50 stands for zero in the data rows.
Here are some points, one per row:
57:62:38:53:54:34:56:44:26:36:54:51:57:52:46:59:60:32:54:50:59:29:74:45:48:71:57:46:88:55:45:63:69:61:74:80:72:54:74:35:65:32:37:50:42:48:51:66:25:45:43
48:58:57:43:64:51:64:38:43:55:70:79:55:52:48:57:43:47:47:45:70:91:70:36:71:49:38:21:58:55:45:42:64:37:24:72:48:42:55:49:61:31:34:57:52:67:34:46:33:54:88
39:54:26:61:65:43:60:48:63:40:34:63:20:29:70:56:47:67:27:58:60:52:51:37:45:65:53:53:54:65:46:76:55:36:59:41:49:38:52:42:60:42:64:52:50:51:60:40:35:68:71
56:40:21:48:64:37:54:38:46:26:50:50:46:37:31:40:51:48:16:53:42:32:41:41:47:40:41:65:61:41:49:68:52:44:62:41:45:51:39:51:81:43:48:65:42:69:54:46:49:47:62
74:56:82:62:30:39:65:43:60:30:58:52:52:64:36:31:53:38:60:34:32:46:64:55:48:69:40:58:61:60:54:61:53:56:24:28:35:36:45:57:51:84:60:34:53:29:37:27:57:54:33
47:71:17:56:48:40:44:42:45:47:56:62:55:55:53:32:48:47:73:30:19:51:41:39:33:55:42:33:61:46:44:39:43:53:73:82:67:66:45:27:38:20:30:50:30:43:55:59:30:56:48
48:41:31:48:59:43:30:28:65:40:31:40:37:31:64:87:41:47:33:42:64:60:38:46:45:46:59:50:34:50:42:65:56:32:71:53:34:56:52:64:72:33:57:45:18:61:39:25:25:45:58
45:32:23:43:62:65:34:37:55:50:42:61:30:52:63:42:32:44:26:47:69:41:60:35:50:57:39:45:57:41:45:57:45:63:54:34:47:55:34:47:58:78:41:61:50:73:47:30:26:71:47
61:62:54:65:61:55:49:51:38:55:86:49:48:53:48:62:24:52:85:61:39:54:26:35:29:29:78:72:31:55:67:59:42:51:34:46:56:57:42:49:57:73:19:43:76:43:59:47:79:47:47
83:35:32:37:36:58:38:68:73:50:57:35:29:67:40:55:69:52:70:58:66:57:73:37:31:68:26:54:55:53:50:31:60:52:47:22:52:54:55:75:21:62:59:49:55:73:35:73:41:43:40
60:49:53:46:48:42:36:42:65:35:58:51:52:55:48:70:66:45:69:36:48:78:27:48:77:25:64:72:81:47:60:35:68:46:16:66:15:66:69:58:35:60:64:54:50:30:51:63:54:60:74
34:60:65:52:65:39:54:46:65:33:45:55:55:35:67:54:40:55:63:61:30:45:64:41:47:55:66:30:30:49:51:52:22:48:53:54:43:41:65:46:41:68:49:16:34:39:45:37:62:42:37
58:42:67:41:35:72:56:40:65:43:40:34:55:56:43:0:46:40:48:40:62:48:75:48:60:49:62:60:50:53:62:58:36:58:57:34:56:41:49:62:59:47:43:41:62:35:22:42:55:45:43
62:37:83:47:50:74:46:41:66:41:32:59:55:65:45:38:48:50:62:57:38:85:42:79:82:32:49:43:42:44:57:25:78:48:20:54:42:52:32:61:48:57:36:49:62:53:34:48:20:42:51
47:66:68:61:65:75:44:71:55:62:35:16:78:74:36:28:41:28:77:40:35:70:68:77:57:72:59:9:40:41:37:79:46:51:48:55:11:43:35:62:32:56:54:43:81:46:31:32:50:24:56
38:48:44:32:45:19:50:18:27:75:55:56:61:39:59:21:58:53:25:45:39:23:37:58:27:34:49:32:64:55:45:55:61:56:72:44:44:54:50:43:45:46:22:77:64:52:72:48:34:57:34
79:43:37:54:31:56:75:55:44:33:37:47:53:61:61:44:52:58:53:19:47:49:33:54:50:53:79:47:58:60:51:44:53:61:57:71:65:68:79:48:45:52:55:72:38:33:54:68:58:50:36
45:62:15:57:34:53:44:61:33:30:29:47:48:42:35:36:35:45:46:59:46:38:39:39:41:50:41:67:63:73:37:53:60:71:47:41:56:43:42:69:64:64:53:67:79:39:55:44:57:54:41
33:57:59:36:45:53:38:42:29:56:67:71:65:25:58:51:52:57:52:61:18:63:69:78:38:42:60:46:30:56:25:49:37:50:46:42:38:66:43:53:45:38:40:13:41:44:61:76:60:49:26
60:66:73:50:28:30:48:64:68:48:71:55:44:29:64:72:66:56:31:36:74:60:38:57:51:43:55:63:56:38:52:56:28:44:39:63:42:57:62:29:43:63:46:63:40:43:50:58:56:67:73
43:46:45:69:62:36:46:53:46:59:20:51:53:63:74:68:35:46:67:46:55:75:48:35:52:61:69:37:45:45:47:61:40:71:22:46:48:30:58:65:60:47:49:26:28:63:58:49:73:53:40
65:38:27:42:48:38:47:58:44:46:54:22:56:51:57:36:73:60:58:53:77:43:69:41:59:62:37:57:75:50:60:51:64:64:52:64:47:30:45:40:70:61:74:57:62:74:42:55:26:37:44
65:35:48:31:86:55:53:74:35:63:49:22:32:56:46:48:72:36:47:35:36:47:55:48:55:49:24:51:42:44:50:43:75:48:61:45:54:24:53:49:68:31:69:47:51:54:31:48:49:31:37
60:27:39:13:46:64:55:44:58:58:53:35:37:70:73:49:54:65:32:53:33:28:27:58:50:75:89:53:19:48:84:68:64:48:59:66:66:73:58:58:66:28:38:58:18:58:25:48:42:53:41
49:41:40:53:44:52:40:36:41:76:27:18:39:70:54:50:43:62:45:60:56:35:42:51:62:79:58:58:71:44:58:57:42:40:52:54:60:67:60:57:50:40:51:45:31:54:53:34:50:55:34
42:38:49:57:48:53:55:40:28:55:32:44:76:51:33:54:39:69:50:47:49:36:62:74:53:46:26:37:53:49:53:73:71:54:62:74:74:53:70:30:35:29:58:64:18:31:65:66:57:59:28
55:60:32:56:32:42:53:41:52:43:44:66:50:55:44:38:47:58:20:31:56:43:47:66:38:47:38:56:38:50:40:41:42:58:70:64:38:49:46:23:36:52:45:71:68:50:58:60:39:63:27
87:61:67:61:40:53:58:61:70:72:38:18:63:68:63:38:65:53:59:60:38:29:38:59:64:52:37:64:63:58:60:61:54:67:57:42:76:24:21:60:68:53:50:30:61:72:38:25:54:36:49
52:65:63:54:44:68:48:65:46:56:58:55:48:37:34:66:57:41:68:54:80:46:38:64:55:12:35:74:54:72:42:27:34:39:47:58:56:51:37:38:65:85:67:63:81:33:61:64:50:58:74
46:21:58:51:70:47:45:47:76:83:43:47:60:51:56:51:36:56:49:42:65:79:64:29:35:83:53:28:39:33:33:54:50:38:48:48:54:36:30:56:54:53:55:42:47:54:54:28:45:53:78
35:53:48:51:45:48:48:49:51:36:69:73:52:20:68:73:45:26:29:55:56:47:33:59:49:43:35:61:74:26:42:69:30:42:53:77:35:42:49:49:70:47:44:77:64:49:57:42:79:52:63
55:32:56:47:78:88:42:51:53:36:38:60:38:45:30:49:31:46:48:45:60:49:57:24:63:84:45:58:35:32:36:54:46:33:40:29:44:5:48:46:48:36:57:25:34:50:59:80:63:29:60
51:49:73:43:59:45:53:34:63:53:65:62:68:55:56:67:69:77:67:44:55:65:30:64:54:62:40:71:52:52:67:40:61:31:21:81:44:85:61:65:35:38:58:60:63:34:68:62:52:50:37
27:51:50:67:46:58:53:62:51:53:79:59:44:24:45:58:58:47:35:72:41:37:35:70:37:21:44:80:23:57:65:52:46:49:39:51:42:67:39:31:39:46:49:49:51:36:49:52:73:52:62
46:55:56:65:58:30:46:46:56:58:63:77:47:39:42:55:47:66:38:69:43:41:46:40:42:12:65:38:40:58:51:23:37:28:55:54:45:71:52:52:40:39:76:50:47:44:57:58:58:62:42
31:47:50:24:41:32:58:73:48:40:44:68:46:44:52:55:62:54:41:56:60:50:63:40:33:39:29:63:53:71:30:30:61:42:48:17:56:37:28:78:23:74:57:48:50:55:55:89:44:60:63
43:58:65:29:39:55:38:50:42:48:46:54:55:54:57:56:24:28:65:55:47:66:51:31:43:31:75:37:34:65:57:37:33:51:46:33:55:75:53:50:49:42:34:22:25:40:50:42:53:43:14
55:73:60:62:35:52:71:49:56:43:58:52:56:43:38:46:56:54:55:33:58:40:31:65:47:51:12:58:45:58:39:37:74:60:67:33:53:57:38:51:35:67:66:56:56:39:51:62:63:68:52
38:33:36:45:75:54:52:49:63:65:31:29:62:60:73:56:39:30:37:72:44:70:62:45:62:78:36:35:35:47:46:33:48:63:41:31:56:13:23:54:47:40:53:56:61:70:54:40:39:49:56
35:43:55:63:43:33:50:43:68:52:40:63:67:51:62:39:65:50:62:59:56:49:37:52:67:60:76:72:53:37:62:54:58:25:45:62:67:81:77:38:48:36:61:60:21:62:44:56:64:36:53
35:65:65:59:65:52:25:41:42:44:65:86:36:43:33:60:52:49:24:46:44:69:41:62:73:23:52:46:43:37:46:50:44:22:25:68:58:72:46:14:36:22:60:54:56:59:49:41:57:32:87
47:70:56:76:22:56:52:46:48:60:64:44:48:73:77:46:30:74:86:55:63:35:55:43:38:40:76:40:44:52:73:35:49:55:56:17:35:47:48:68:51:67:20:55:54:33:59:47:81:56:41
66:56:48:39:58:50:71:52:21:68:49:35:41:66:35:36:54:43:50:41:36:63:72:66:61:49:44:53:77:42:46:59:33:67:63:72:54:47:61:45:51:40:47:49:37:46:38:47:27:21:42
27:49:93:63:58:73:28:59:40:44:54:68:59:45:37:55:46:40:60:74:39:42:53:46:60:38:42:43:31:41:61:15:27:43:44:22:39:57:50:51:52:65:50:36:73:49:47:60:66:42:62
55:47:56:31:58:54:50:56:39:52:52:33:53:80:35:27:50:62:30:47:41:45:56:45:55:39:67:38:34:32:50:65:49:67:68:68:71:45:67:42:53:23:57:25:46:48:34:53:26:59:45
51:68:30:40:40:38:61:55:32:45:48:37:47:39:57:69:65:65:41:69:67:23:50:48:50:53:76:68:75:43:53:74:56:65:50:48:49:54:61:54:47:46:60:56:45:64:54:33:57:60:40
30:48:53:75:19:30:62:61:40:52:72:61:50:13:60:70:47:37:53:49:29:42:57:45:48:39:69:41:27:56:50:73:37:61:53:39:53:59:40:58:39:62:18:69:66:23:53:53:62:70:55
26:49:46:45:42:58:51:65:53:50:27:34:42:56:7:52:55:46:51:36:33:37:51:58:23:52:20:29:49:62:44:25:47:44:71:30:46:34:56:49:51:80:61:43:56:67:65:34:59:49:47
56:32:39:46:59:59:53:73:57:58:61:42:30:54:40:52:62:49:64:57:76:46:51:38:47:65:27:39:53:49:44:22:48:57:58:32:52:25:55:53:45:54:52:58:63:65:77:50:38:38:68
Along one direction, these points spread out more than along any other. How far along it is each point below, from 0 to 99? The average is 50, and the first point in the table lies past the average. One standard deviation of the points above along it is 16.
55:32:56:47:78:88:42:51:53:36:38:60:38:45:30:49:31:46:48:45:60:49:57:24:63:84:45:58:35:32:36:54:46:33:40:29:44:5:48:46:48:36:57:25:34:50:59:80:63:29:60 65
26:49:46:45:42:58:51:65:53:50:27:34:42:56:7:52:55:46:51:36:33:37:51:58:23:52:20:29:49:62:44:25:47:44:71:30:46:34:56:49:51:80:61:43:56:67:65:34:59:49:47 60
66:56:48:39:58:50:71:52:21:68:49:35:41:66:35:36:54:43:50:41:36:63:72:66:61:49:44:53:77:42:46:59:33:67:63:72:54:47:61:45:51:40:47:49:37:46:38:47:27:21:42 68
49:41:40:53:44:52:40:36:41:76:27:18:39:70:54:50:43:62:45:60:56:35:42:51:62:79:58:58:71:44:58:57:42:40:52:54:60:67:60:57:50:40:51:45:31:54:53:34:50:55:34 66
39:54:26:61:65:43:60:48:63:40:34:63:20:29:70:56:47:67:27:58:60:52:51:37:45:65:53:53:54:65:46:76:55:36:59:41:49:38:52:42:60:42:64:52:50:51:60:40:35:68:71 54
56:40:21:48:64:37:54:38:46:26:50:50:46:37:31:40:51:48:16:53:42:32:41:41:47:40:41:65:61:41:49:68:52:44:62:41:45:51:39:51:81:43:48:65:42:69:54:46:49:47:62 56
58:42:67:41:35:72:56:40:65:43:40:34:55:56:43:0:46:40:48:40:62:48:75:48:60:49:62:60:50:53:62:58:36:58:57:34:56:41:49:62:59:47:43:41:62:35:22:42:55:45:43 64
79:43:37:54:31:56:75:55:44:33:37:47:53:61:61:44:52:58:53:19:47:49:33:54:50:53:79:47:58:60:51:44:53:61:57:71:65:68:79:48:45:52:55:72:38:33:54:68:58:50:36 49
56:32:39:46:59:59:53:73:57:58:61:42:30:54:40:52:62:49:64:57:76:46:51:38:47:65:27:39:53:49:44:22:48:57:58:32:52:25:55:53:45:54:52:58:63:65:77:50:38:38:68 65
57:62:38:53:54:34:56:44:26:36:54:51:57:52:46:59:60:32:54:50:59:29:74:45:48:71:57:46:88:55:45:63:69:61:74:80:72:54:74:35:65:32:37:50:42:48:51:66:25:45:43 61
46:55:56:65:58:30:46:46:56:58:63:77:47:39:42:55:47:66:38:69:43:41:46:40:42:12:65:38:40:58:51:23:37:28:55:54:45:71:52:52:40:39:76:50:47:44:57:58:58:62:42 25
52:65:63:54:44:68:48:65:46:56:58:55:48:37:34:66:57:41:68:54:80:46:38:64:55:12:35:74:54:72:42:27:34:39:47:58:56:51:37:38:65:85:67:63:81:33:61:64:50:58:74 27
